In the data rows, 128 means zero.
Some points:
[125 149 145  84 112 152 139 126 101 122 176 196  72  93  67 108 152  95
 109  67 121 137 139 115 129 139 139 117  71 180 201 127 177 116 130 154
 140 167 112 121 114 108]
[118 135  94 188 100  80 100 152  97 143  80  91 201 154 212 140 119 144
 171 159 124 135 105 135 162 116  84  81  99  57  81 145  60 105 122 107
 148 134 142  88 124 120]
[119  82 124 143  91 186 192  99 123 130 130 143  83 164  99 131 165  84
  90 101 134  87 143  85  58 105 219  77 102 163 135 157 132  86 141 114
 147 174 142 121 169 126]
[168  96  85 178 106 112 126 144  98 170  70  74 129 160 193 147 151 125
 146 181 108 118  85  96 119 146 131  68  67  92  96 163  91  66 153 101
 179 147 140  67 117  73]
[111 161 101 190 149  99  78 196 139  88  83 128 173 135 158 158 108 168
 184 155 156 170 112 134 195 132  74 154 155  84  91 102  95 178 144 154
  80 111 141 177 111 169]
[126 110 162 163 172 184 162  62 149 125 147 145 136 104 105 123 139 108
 103  70 152 112 148 159  65 117 182 183 184 131 162  88 133 207  99 122
  78  56 133 158 182 150]
[ 98 127 124  50 105  80  82  80 131  86 208 168 154 127  71 107 108  94
 127  79 148 136 162  99 170  71  87 119 130  96 105 130 185 157 126 137
 117 100  90 187  94 161]
[127 138 154 129 127 163 152 137 107 118 123 195 177 143  89 120 126 167
 201  87 135 161 146 153 129 129 140  98 104  86 103 124 130  97 164 153
 153 174 146 164 143 133]
[124 110 165  74 136 160 146  93 156 127 184 152  84  93  91 101 133 138
  98 107 139  85 169 145 106  89 127 121  94 170 181 164 194  60 127 182
 170 124 114 156 148 170]
[140 107  76  19  70 179 177 182 105 149 192  93 152 109 204 134 173 128
 151 188  90 154 169 122  62 124 199 148 198  86  73 115 190 177 107  71
  98  99  74  69 156 108]
[143 107 154 112 156 157 156 122 132 180 164 114 248  96 134 167 169 206
 220 142 108 162 112 183  64 133 147  67  79  56  40 174 140  49 157 143
 169 166 151 119 161 146]
[163 100 116 164 157 172 170 148 126 128 115 184 132 144  79 114 168 138
 127 115 131 144 123 165 115 159 192 174 192 103 128  71 134 252 113 136
  51  71 117  84 125  88]
[ 99 106 138 159 136 111 115 182 137  97  88 123 135 132 144 147 122 131
 164 147 159 159 120 150 157 106 155 147 165 125 141 104  91 189 102 122
  90  99 160 168 123 143]
[ 83 137 131  65  71  87 113  92 146  94 167 127 137 117  85 121 100 136
 196 114 158 156 161 135 154  95  75 150 149  77  62  96 183 180  99 106
 104 110 119 164 108 158]
[100 145 170  71 137 158 162  84 143 132 228 155  97  70  72  91 136 130
  91 102 124  91 158 130 137 123 110 143 196 160 148  91 216 154 101 144
 114  97 108 185 134 160]
[100 145 100 145 125 110 104 155 138 129  90  84 188 169 184 142 142 182
 180 152 133 136 107 131 141  91  99 151 161  44  43 106  79 180 120  84
 108  93 144 163 123 123]
[115 154 165 137 150  84  71 136 122 151 110 175 115 135  63 116 122 115
 108 112 126 149 146 133 194 150  50 105  60 101 122 108 145  57 155 146
 187 167 125  89  76 115]
[118 135 132  63  86 101 129  70 118 112 147 159  87 128  74 118 130  96
  84  97 141 110 154  84 110 117 110  91 105 152 143 161 171  66 143 115
 164 160  97 143 144 115]
[135 118 145 202 178 136 104  82 153 133  96 144 170 142 108 104 106 131
 160  84 125 134  95 149 105 142 108 140 154  92 101 123  51 104 106 163
 148 120 195 144  93 168]
[141 107  84 132 116 176 167 140 114 156  91  89  70 144 171 137 183  98
 101 184 118 103 104  86  72 132 189 135 120 177 153 129  95  98 150 109
 155 118 138  86 185 129]
[136 128 158  91 141  90  97 130 138 107 169 205 121 113  71 118 125 130
 142 100 171 146 151 148 186 132 110 101 105 129 128 137 173 105 137 132
 160 158  72 162 102 150]
[ 99 132 151 122 143 154 161 137 151 113 185 102  87  76 137 127 123 125
  85 125 125  94 147 105 112 111 162 178 186 172 146 127 142 163 126 143
  96  92 131 196 138 164]
[121 150 115  85  72  85  90  78 143 112 164 169  97 104  68  86 101 109
 114  95 127 121 139 124 116  93  93 111 130 130 143 137 129 153 118 144
 109 123  89 161 133 123]
[101 146 150  89 118 126 123 114 152 115 187 187 110 126  33 118 109  99
 110  92 137 121 171 112 172 136 121 183 213 133 181  89 169 217 104 190
  72  96  79 182 124 140]
[106 122 140 195 163 153 137 125 183 119  84  93 108 116 171 135 118 107
  67 132 134  90  83 110 150  99 121 161 183 162 159 129  84 186 104 100
  84  99 172 232 133 196]
[158 154 157  71 136  64  65 123 100 136 186 160  59 104  39 125  96 125
 104 124 115 116 159  92 205 173 100 170 137 197 214 107 183 174 111 129
 102 125 100  79  95  97]
[181 132 117 191 160 118 158 221  96 171  80 128 115 156 191 150 108 126
 144 137 106 148  90 119 156 151 123 120 114 139 137 136  79  87 114 120
 151 194 139  31 119  85]
[ 97 117 103 155 139 116 111 138 119 118  62 109 139 182 202 152 114 119
 172 156 127 165  64 143 118  87 109 158 154  97  72  87  86 161 127 106
 102  91 130 130 161 101]
[123 109 182  78 112 195 176  60 151  88 191 142 131  95  69  93 172 126
  80  75 118  89 167 121  70 117 192 145 178 190 180 106 179 127 125 180
 129 111 115 151 165 139]
[146 139 101 168 121 126 182 156 102 142  61  63 130 141 193 131 162 124
 109 185 101 105 123 121  64 128 170  98 103 145 113 110  86  88 180  82
 147 152 139  66 121  85]
[127 131 104 105 115  54  73 116 109 126 128 118 124 127 160 144 112 117
 161 120  94  93 140 130 182 118  64  90  73 132  94 163 125  67 164  74
 170 159  97  85 106  95]
[150 134 112 132 113  71 110  94 121 137  91 146  50 155 142 132 106  79
  72 135 129  80 145 106 145 120  66 163 204 193 192 111 103 222 106 129
  54  42 117 112 104  82]
[108 142 143  69  83  81 107 115 145  97 168 130 197 101 141 102  93 151
 191 139 156 147 164 134 127  96  98 186 144  55  51 104 184 219 131 107
  61  97  92 173 116 169]
[135 116 103 161 144 189 146 209 113 150  73 110  78 138 149 132 169 113
  94 159 121 119 123 118 112 154 198 106 107 174 181 134  95 127  97  98
 129 158 138  96 152  75]
[ 93  87 130  37  76 157 165  51 136 101 181 144  78 110  73 116 160 118
  99  90 137 101 196  72  67  82 181 148 136 167 162 124 177 173 130 138
 111 127  73 199 164 159]
[130 126 131  26  92  94 107  75 110 138 189 130  95 130  80 126 102 111
 102 103 129 104 178  86 156 148  84 117 107 157 123 124 206 142 131 139
  99 112  46 126 128 130]
[140 125  97 132 132 138 175 114 106 166  93 106  81 150 174 120 155  91
  83 148 119 101  83  95  65 139 208  93  64 163 165 145 106 109 137 111
 171 168 135  80 155  90]
[160 126 129 186 173 171 136 120  95 142  86  93 101 140 153 147 111 147
  79 139 106  92  99  71  88 167 139  83 114 187 162 126  89  69 140 135
 180 141 188  58 140  83]
[108 107 100 132 120 188 157 115 137 124  87 106  98 148 139 134 163 111
  80 148 160 104 117 110  58 108 210 109  82 170 148 148 100 109 156 112
 123 147 112 125 141 133]
[129 143 129 142 162  99  98 124 143 138 105 109 224 100 143 120  94 179
 190 123 117 177 142 166 152 114  69 162 194  64  81 110 152 168 110 143
  76  62 142 189  87 150]
[150 131 121  85 134 101  87 153 119 187 220  95 203  79 233 160  98 157
 154 183 102 152 184 167 167 183  65 120  77  97  89 127 186  45 114 129
 155 154 125  90 110  99]
[114 172 138 127  93  58  87 103 121 133  82 133 174 138 100  97 103 136
 147 106 125 157 130 144 163 116  74  78 106  71  54 181 117  90 153 103
 172 137  92 142 109 129]
[118 139  80 175 111  89  94 131 116 134  90  70 195 178 177 146  98 162
 190 189 100 186  94 168 159 113  78 121 109  41  79 131  50 129 121  95
 107 157 127 131 112 111]
[122 110 122 116 116 107 140  62 115 123 138 156 111 136  78 100 118 102
 115 100 101 111 116 110 125  99 113  97  86 138 120 142 135  82 129 146
 136 179 104  76 141 113]
[ 83 132  94  86  84 109 132 119 174  90 142 116  85 139 133 123 122 129
  91 122 140 104 172 102 141  84 117  65  57 137 182 148 170  47 146 117
 199 155 115 170 140 162]
[146 147  94 168 107 140 145 138  88 167  99  81 125 148 170 144 156 105
 141 156 118  93  83 110  93 142 151 112  96 116 117 128  90 124 133 102
 131 148 125  76 144 122]
[161 119 152 149 159 167 134  94 124 167 144 158 107  98  81 101 144 129
 115 101 102 131 119 145  93 156 136 101  77 147 149 159  96  49 149 138
 159 142 160  73 130 102]
[144 155 131 189 170 113  97 209 144  99  93  94 153 171 180 162 124 157
 185 176 140 179  95 149 172 114 116 148 128  98  85 132  86 176  97 121
 112 124 137 129  72 152]
[158  96 171 170 139 172 186 135 104 168 113 100  95 138 146 113 142 122
  85 120 104 122 111 151  76 161 198 151 114 178 148 138  92  57 120 139
 149 136 176 100 171 107]
[138 139 121 179 173 104  82 164 128 133  70  65 195 128 222 113  95 164
 178 135 134 163  67 157 175 136  74 147 143 100 102 114  80  91 127 112
 119 118 180 117 107 120]
[138 138 140 168 158 160 157 208 116 138 103 122  62 146 161 137 160  65
 100 169 129 113 112 102 108 187 165  95 111 182 212 138  79 124 162 132
 137 164 157  78 143 119]
[106 166 135  77 133  77  86 129 122  99 148 185 129 109  80 144  96 135
 135 114 172 158 154 166 208 136 121 137 169 114  85 101 170 169 126 150
 107  79 103 170  62 162]
[149  82 143  80  77 181 177  53 126 131 149 170  90 135  72 122 204  96
  86 101 149  85 145 127  89 126 211 109 114 152 169 138 150 144 160 135
 101 119 110 128 180 135]
[138 118 131 211 135 165 156 109 132  96  67 195 101 162  75 126 166 142
 140 108 135 164 105 106 124 129 191 188 204 131 118  96  97 225  98 139
  76  89 148 174 143 152]
[165 120 135  96 120 132  79 150 116 167 175  80 140  66 176 136  69 140
 138 167 124 115 161 144 157 134  74  87 100 124 129 148 174  51 153 130
 176 159 138  77  89 100]
[168 119 128  63 102 129 108 168 123 172 210  54 200  81 236 149 100 173
 188 141 115 183 183 179 113 169 113 146 148  68  66 147 206 112 120 126
 147 111 112  61 140  90]
[107 155 183 133 117  99  74  92 133 129 157 157  87 131  88 108  65  99
  52  81 102  70 125 112 136 129  65 194 193 211 228 141 140 180 111 146
  74  64 172 129  85 157]
[142 152 126 183 169 163 185 174 101 112  99 124  85 138 154 136 186 124
 103 127 116 116 115 110 113 167 197 107  87 151 177 156  83 106 136 131
 163 174 143  75 162  84]
[149  92 104 178 171 159 168 192  97 133  85 108  76 136 131 152 172 118
  68 122 111 118  92 107  83 192 160 104  79 151 197 139  74 113 163 111
 157 153 143  77 133 106]
[ 92 133 109  72  93  76 101  76 144  91 175 148 159 117  57  99 125 131
 145 108 164 125 161 119 132  98  85 140 145 103 100 124 219 166 128 138
 117 128  81 197 110 120]
[111 157  84 151  91  81 119 157 145 105  99  58 193 166 161 189  89 142
 166 154 138 120  82 147 172 131  92 144 159  89  60 100  85 158 121 111
 110 121 141 119  99 124]
[ 92 125 166 171 143 117 102 120 169 130 107 122  59 108 117 130  85 125
  47 119 134  85  90 114 141 130  82 178 217 225 210  86  88 175  89 138
  82  77 158 172 118 177]
[ 87 111 114 104 120 105 140 133 140  93 109 100 139 161 161 139 143 129
 146 174 146 111 133 112 110  60 141 161 187 130 126  98 104 222 102 124
  62  87 110 221 127 148]
[138 118 160 109 135 173 153 119 144 114 134 189  73 110  76 115 184 104
  75  89 126 131 127  85 115 138 206  98 107 143 172 136 179  87 122 145
 153 159 121  99 155 131]
[103 127 121 179 148 163 162 153 178  81 102 165 152 156  79 138 156 129
 169 117 177 172  94 162 102 119 167  95  52 125 111 161 118  37 145 137
 185 182 131 219 145 156]
[138  97 111 143 143 208 186 151 121 134 130 101  84  90 188 145 152 111
  70 151 137  94 111 129  63 122 149 176 185 159 186 131 108 157  98 145
 125  93 144 121 156 157]
[151 148 121 152 171 100  77 169 140 115 118  76 191 146 187 141  60 153
 149 150 136 171 110 182 157 106  63 163 156 100  83 113 105 185 106 115
 122  90 183 181 135 173]
[135 126 169 173 171 123  95  69 147 146  84 187 204 117  53  83  65 159
 160 101 121 142  90 140 156 149  59 146 118  97  66 157  53 112 120 171
 164 147 193 103 106 132]
[165 167 111 122 143  63  76 171 132 148 137 124 143 134 132 145 101 162
 118 147 122 181 120 166 242 143  80  95  64 123 113 158 151  71 159 129
 163 178 134  83  98 102]
[149 136 129 115 142 171 152 161 117 111 126 136 185 124 126 132 129 142
 214 156  80 158 139 179 132 202 187 108  54  67  88 163 139  35 142 132
 174 195 102  88 123 114]
These points spread out most along one direction. Take the direction at right angles to it along which they spread out most. Go by this last direction. For each point below, how far along it does it lie, from 0 to 99? 50 is the average, and the first point above lies past it. One standard deviation of the points above along it is 16.
[ 99 106 138 159 136 111 115 182 137  97  88 123 135 132 144 147 122 131
 164 147 159 159 120 150 157 106 155 147 165 125 141 104  91 189 102 122
  90  99 160 168 123 143] 40
[163 100 116 164 157 172 170 148 126 128 115 184 132 144  79 114 168 138
 127 115 131 144 123 165 115 159 192 174 192 103 128  71 134 252 113 136
  51  71 117  84 125  88] 47
[121 150 115  85  72  85  90  78 143 112 164 169  97 104  68  86 101 109
 114  95 127 121 139 124 116  93  93 111 130 130 143 137 129 153 118 144
 109 123  89 161 133 123] 41
[100 145 170  71 137 158 162  84 143 132 228 155  97  70  72  91 136 130
  91 102 124  91 158 130 137 123 110 143 196 160 148  91 216 154 101 144
 114  97 108 185 134 160] 41
[150 131 121  85 134 101  87 153 119 187 220  95 203  79 233 160  98 157
 154 183 102 152 184 167 167 183  65 120  77  97  89 127 186  45 114 129
 155 154 125  90 110  99] 42
[136 128 158  91 141  90  97 130 138 107 169 205 121 113  71 118 125 130
 142 100 171 146 151 148 186 132 110 101 105 129 128 137 173 105 137 132
 160 158  72 162 102 150] 41
[123 109 182  78 112 195 176  60 151  88 191 142 131  95  69  93 172 126
  80  75 118  89 167 121  70 117 192 145 178 190 180 106 179 127 125 180
 129 111 115 151 165 139] 58
[138 138 140 168 158 160 157 208 116 138 103 122  62 146 161 137 160  65
 100 169 129 113 112 102 108 187 165  95 111 182 212 138  79 124 162 132
 137 164 157  78 143 119] 76
[143 107 154 112 156 157 156 122 132 180 164 114 248  96 134 167 169 206
 220 142 108 162 112 183  64 133 147  67  79  56  40 174 140  49 157 143
 169 166 151 119 161 146] 52
[146 139 101 168 121 126 182 156 102 142  61  63 130 141 193 131 162 124
 109 185 101 105 123 121  64 128 170  98 103 145 113 110  86  88 180  82
 147 152 139  66 121  85] 71
[146 147  94 168 107 140 145 138  88 167  99  81 125 148 170 144 156 105
 141 156 118  93  83 110  93 142 151 112  96 116 117 128  90 124 133 102
 131 148 125  76 144 122] 64
[ 93  87 130  37  76 157 165  51 136 101 181 144  78 110  73 116 160 118
  99  90 137 101 196  72  67  82 181 148 136 167 162 124 177 173 130 138
 111 127  73 199 164 159] 52
[114 172 138 127  93  58  87 103 121 133  82 133 174 138 100  97 103 136
 147 106 125 157 130 144 163 116  74  78 106  71  54 181 117  90 153 103
 172 137  92 142 109 129] 38
[142 152 126 183 169 163 185 174 101 112  99 124  85 138 154 136 186 124
 103 127 116 116 115 110 113 167 197 107  87 151 177 156  83 106 136 131
 163 174 143  75 162  84] 78
[119  82 124 143  91 186 192  99 123 130 130 143  83 164  99 131 165  84
  90 101 134  87 143  85  58 105 219  77 102 163 135 157 132  86 141 114
 147 174 142 121 169 126] 76
[118 135  94 188 100  80 100 152  97 143  80  91 201 154 212 140 119 144
 171 159 124 135 105 135 162 116  84  81  99  57  81 145  60 105 122 107
 148 134 142  88 124 120] 45
